In the data rows, 128 means zero.
Here is a table of points, one per row:
tensor([157, 126,  88, 141, 156,  63, 130, 125,  60, 120, 173, 141, 116, 163, 105, 129,  87, 132,
         95,  43, 101,  67, 118,  99, 142, 106,  96,  90,  82,  99,  37, 133])
tensor([171,  76, 166, 179, 118, 226, 131, 160, 149, 157, 151, 129,  81, 178,  87, 197, 114, 169,
        118, 158, 140,  80, 121, 176, 161, 197, 107,  63, 108, 165, 170, 154])
tensor([116, 187, 119, 123, 137, 102, 131, 156, 195, 132, 104, 143,  65, 101, 156, 139, 152, 133,
        182, 126, 109, 164, 150, 119, 156,  64, 117, 125,  91,  92,  94, 139])
tensor([118, 175, 154, 123, 152, 169, 132, 123, 199, 140,  86, 180, 173, 177,  82, 144,  86, 143,
        107, 123, 154, 172, 107, 184, 146, 171, 161, 100, 125, 137, 206,  45])
tensor([114, 125, 126, 129, 146, 170, 170, 114, 109, 146, 157, 138, 106, 119, 188, 141, 117,  77,
        186, 203, 161, 147, 151,  99, 133, 153,  98,  63, 115, 125, 172, 151])
tensor([133, 150, 106, 138, 172, 158, 151, 142, 110, 157, 153, 109,  96, 136, 119, 136, 134, 120,
        162, 209,  58, 132, 101,  88, 133, 103, 129, 167, 191, 133, 110, 160])
tensor([150,  99, 146, 130, 182, 155, 146, 105, 156, 139,  70,  93, 100, 130, 120, 135, 168, 110,
        102, 159, 107, 101,  93, 123, 107, 133, 130,  76, 129, 126, 132, 111])
tensor([124, 110,  98, 104, 137,  72, 127, 106, 117, 125, 152,  95, 178,  90, 167, 136, 111,  87,
        112,  63, 109, 111, 174,  95,  72, 178, 172, 138, 129, 104, 120,  74])
tensor([107,  92, 135, 124, 111, 106, 105, 144, 164, 135, 156, 121, 176, 133, 144, 178, 140,  95,
        154, 104, 132, 122,  79, 173,  76, 150, 147, 104, 147,  70,  93,  56])
tensor([121, 114, 137, 142, 127,  83, 174,  83,  85,  68, 149, 184,  63, 197,  77, 119, 108,  43,
        174, 108, 159, 151, 133,  89,  92, 112,  84, 189,  46, 142, 113,  90])
tensor([149,  88, 148, 131, 143,  84, 119, 152, 147, 110, 138, 155, 119, 115,  72,  99, 113, 159,
        174, 152, 165, 135, 103, 130, 158, 128, 132,  89, 116, 128, 159, 143])
tensor([162, 140, 131, 152, 137, 133, 129, 112,  96,  99, 148,  60, 116, 138,  73, 150, 148, 169,
        145, 184, 119, 145, 118, 104, 147, 165, 138,  99, 124, 172,  88, 147])
tensor([108, 137, 118, 155,  98,  95,  99, 187,  66,  99, 160,  81, 140,  72, 155, 130,  86, 130,
        127, 114,  80, 134, 117, 112,  83, 161, 104, 177, 141, 149, 122, 148])
tensor([ 90, 125,  95, 148, 112, 114,  93, 115,  63, 178, 146, 122, 164, 136, 122, 176, 148, 137,
        147,  99,  76,  92, 128, 231, 145, 171, 162, 156, 123, 137, 135, 153])
tensor([150, 134,  25, 103,  92, 224, 151, 131, 158, 125, 147, 188,  84, 124, 129, 140, 177, 103,
        133, 108, 153, 142, 109, 124, 145, 201, 111, 118, 212, 139, 168, 130])
tensor([153, 141, 172,  78, 118, 127, 159, 142, 180, 111,  76, 127,  56, 184, 115, 156, 150, 161,
        107,  87, 125,  82, 114, 118, 105,  75, 108, 118, 149, 101,  84, 114])
tensor([161, 130,  75, 105,  99, 149, 166, 137,  99, 151,  55, 129, 164,  83, 156, 169, 177, 107,
        102, 117, 105, 102,  89, 122, 176,  58, 139, 120, 136, 201, 216, 150])
tensor([ 89, 158,  83, 131, 131, 149, 107, 109, 114, 122, 115, 106,  73, 135,  80, 160, 116, 120,
        122, 168, 136, 129, 152, 108, 112,  80,  84, 112, 160, 139, 155, 119])
tensor([177, 126, 133, 153, 155, 101,  72, 147,  80, 118, 156, 123, 187, 154,  72, 107,  98, 180,
         78, 144, 198, 131, 111, 152, 122,  99,  80, 133,  46,  52,  96, 177])
tensor([121, 127, 151, 154, 115,  64, 100, 153,  79, 126, 132, 159, 136, 108, 152, 142, 128,  92,
         85, 107,  69, 161, 136, 138, 144, 132, 208, 126, 148, 109, 106, 105])
tensor([127, 121, 204,  60, 126,  72, 102, 163, 143,  78, 169, 102, 153, 156, 163, 112, 131,  76,
        136, 104, 168, 161,  71, 122,  98, 120, 166, 164, 104, 135, 144, 109])
tensor([130, 111, 130, 103, 113,  87, 148, 156, 121, 133,  78, 126, 135, 117,  68,  87, 140, 152,
        140, 115, 148, 147, 172, 144, 148,  96, 159, 131, 154, 151, 158, 147])
tensor([122, 124,  95, 153, 134, 120, 154, 102, 102,  74, 132, 171, 161, 158, 185, 115, 136, 101,
        163,  89,  81, 120, 133, 169,  58, 156, 145, 164, 160, 105, 143, 118])
tensor([125,  93, 166, 157, 128,  98, 148,  79, 137, 190, 185, 117,  97, 124, 157, 169, 105,  96,
        106, 174, 134, 131,  94, 128, 118, 173, 104, 158, 133, 138,  81,  97])
tensor([123, 104, 137,  91, 111, 189, 153, 152, 109, 152, 157, 152, 141, 124, 124, 116, 119, 154,
        150, 168, 121, 144, 107, 111, 127, 101, 120, 131, 158, 143, 156, 155])
tensor([131, 180, 121, 136,  88,  67,  70, 156,  76, 188, 138, 128, 122, 163, 188,  54, 139, 107,
        136,  72, 111, 138, 132, 159, 117, 132, 129, 132, 168, 135, 151,  59])
tensor([ 82, 139, 188, 166, 163, 123, 121, 200,  89, 156, 133, 139, 160, 100, 141, 117, 161, 116,
        129, 105, 146, 136, 145, 127,  94, 136, 166, 177, 165, 102, 130,  95])
tensor([ 86,  56, 166, 157, 144,  84, 156, 186, 116, 108, 146,  77, 152, 149, 128,  92, 125, 140,
        116, 103,  79,  89,  93, 115, 123, 105, 160, 132,  72, 112,  88, 164])
tensor([154,  96, 124,  98, 128, 156,  82,  61, 172, 147, 120, 150, 117, 161,  73,  88, 153, 149,
        126, 179, 134, 112, 130, 123, 180, 118,  50, 118,  53, 112, 111, 151])
tensor([184, 197, 130, 120, 150, 157, 139, 130, 149, 147, 147, 146, 146,  87,  91, 138, 145, 117,
        126, 138,  98, 130, 143, 162, 125, 197, 137, 119, 107, 123, 192, 160])
tensor([168, 106, 156, 136,  57, 138,  95, 111, 166,  82,  69, 124,  92, 142, 145,  86, 109, 147,
        121, 168, 173, 110, 154,  75, 101,  71, 149,  97,  83, 132, 142, 123])
tensor([ 68, 116,  66, 158, 133,  63, 162, 175,  74, 116, 153,  64, 139, 171, 111, 162, 100, 178,
        170,  94, 126, 160, 125, 134, 125, 110, 139, 153, 120,  72,  53,  88])
tensor([129, 144, 142,  79, 129, 145, 141, 137, 179, 174,  92, 103,  96, 150, 149,  86, 114, 112,
        157,  50, 119, 143, 176, 170, 120,  87, 129, 132, 137, 116, 159, 196])
tensor([161, 106, 136, 137, 140, 180, 180,  41,  72,  97, 151, 150,  70, 125, 145, 142, 142, 123,
        189, 110, 201, 171, 117,  81, 147, 167, 144, 120, 164, 154, 181, 129])
tensor([ 48, 192, 131, 128,  99, 177, 163, 141, 198, 124,  75, 119, 121, 104, 111,  64, 124, 159,
         77, 161, 201,  95, 107, 156, 113, 117, 162, 136,  87, 103,  73, 163])
tensor([ 89,  99,  83, 136, 149, 139, 102, 117, 137, 152, 104, 135, 158,  72, 191, 121, 191, 187,
         45,  69, 113, 118, 147, 182, 164, 121, 153, 164, 129, 129, 128, 103])
tensor([122, 139, 181, 158, 138, 191, 117, 122, 125, 103, 135, 112, 204, 144, 116, 139, 164,  87,
        142, 142, 123, 142, 120, 163, 126, 162, 114, 136, 123, 116, 123,  42])
tensor([ 98,  78, 140, 148, 133, 135, 131,  99, 129, 135, 102, 149,  52, 159, 145,  98,  60, 169,
        103, 140, 120, 147, 121,  77, 147, 115, 131, 121, 107, 153,  86, 164])
tensor([118, 177,  54, 119,  97, 143, 148, 135, 142, 165, 137, 119, 155, 125, 168, 141, 183, 123,
        109, 161, 113, 129, 150,  95, 143, 131, 100, 148, 160, 175, 137, 130])
tensor([161, 131, 138,  99, 132, 135,  88, 168,  59, 157,  87, 179, 170, 145, 112, 179, 110,  88,
         89, 134, 123, 156, 110, 132,  97, 116, 115, 140, 152, 102,  78, 100])
tensor([114,  91, 109, 157, 129, 176,  87,  98, 111, 161, 138, 180, 182, 145, 148, 216, 103, 138,
        162,  86, 128,  60, 100,  89,  77,  91,  95, 157,  90, 161,  99, 144])
tensor([167, 140,  88, 119, 134, 138, 142, 135, 163, 132,  91, 144, 115, 117,  81, 126, 155, 108,
        149, 159, 187, 170, 151, 109, 154, 176, 146, 151, 138, 141, 152, 157])
tensor([104, 148, 154, 146, 138, 153, 148, 148, 146, 106, 113, 112, 178, 103, 161, 123, 163, 119,
        139, 160, 125,  97, 159, 100, 212, 137,  96, 133, 192, 155, 145, 106])
These points spread out most along one direction. Take the direction at right angles to it along which they spread out most. Then take the direction at right angles to both along which they spread out most. Go by this last direction. Where along it does each point below lie, from 0 to 99? 50 is the average, and the first point above lies past it. One standard deviation of the points above along it is 16.
tensor([155,  84, 148, 162, 113, 122, 146,  84,  68, 116, 169, 114, 150, 153, 139, 161,  92, 151,
        119, 146, 133,  99, 144, 118,  87, 166,  81, 203,  95,  92, 132, 132]) 77
tensor([128, 126, 110, 186, 146, 113,  91, 112, 123, 100, 154, 133, 135, 115, 149,  87, 158,  95,
        148, 130, 127, 113, 136, 138, 106, 130, 136, 113, 111,  71, 117, 102]) 53
tensor([ 87, 129, 163,  99, 138, 101, 119, 105, 139, 122, 131, 112, 134, 154, 109, 149, 162, 157,
        105, 142, 103, 122, 107,  81, 173, 101, 146,  71, 147,  80, 149, 138]) 40
tensor([175, 183, 111, 125, 140, 109, 102, 137, 170, 136,  91, 113, 123, 118, 119,  88,  83, 108,
        129,  95, 119, 159, 137, 158, 202, 166, 166, 124, 178, 125, 184, 183]) 31
tensor([165, 168, 133,  70, 146, 115,  91, 116, 154, 114, 102,  95, 110,  64, 129, 111, 120, 221,
        152, 110,  79, 124, 145, 104, 141, 107, 139, 112, 106, 125, 160, 149]) 26
tensor([174, 129, 129, 125,  93, 134,  99, 133, 169, 121, 147, 150, 126, 156,  69, 113, 103, 180,
         99, 148, 161, 154, 195,  97, 127, 115, 156, 131, 131, 153, 134, 160]) 40
tensor([ 98, 121, 112,  62, 151,  11,  89, 125, 136,  55, 160, 135, 129, 139, 154,  80, 118,  92,
        151,  97, 151, 116, 180, 131,  45, 109, 105, 127,  61, 143,  36, 137]) 46
tensor([ 67, 152, 144, 107,  67, 147, 138, 126, 148, 119,  83, 134, 126, 104, 163, 115, 149, 174,
         99, 107, 130, 159, 111, 135, 127, 131,  98,  64, 173, 140, 127, 183]) 28
tensor([112, 128, 109, 102, 138, 136, 128, 156, 163, 127, 108, 126, 100,  38, 129,  99,  69,  59,
        101,  84, 127, 135, 173, 133, 141, 141, 162, 152, 175, 138, 161,  85]) 36
tensor([153, 151, 147, 153, 134, 153, 205,  70, 153, 128, 133,  77, 133,  68, 151, 109, 114, 107,
        105, 185, 148, 131, 130, 137, 135,  55,  99, 142, 112, 220, 109, 124]) 47
tensor([114,  94, 161, 118, 116, 158, 141,  93, 146, 137, 158, 143, 139,  89, 126, 148, 116, 155,
        111, 210, 106,  96,  93, 171, 161, 122, 112,  98, 149, 141, 121, 119]) 52
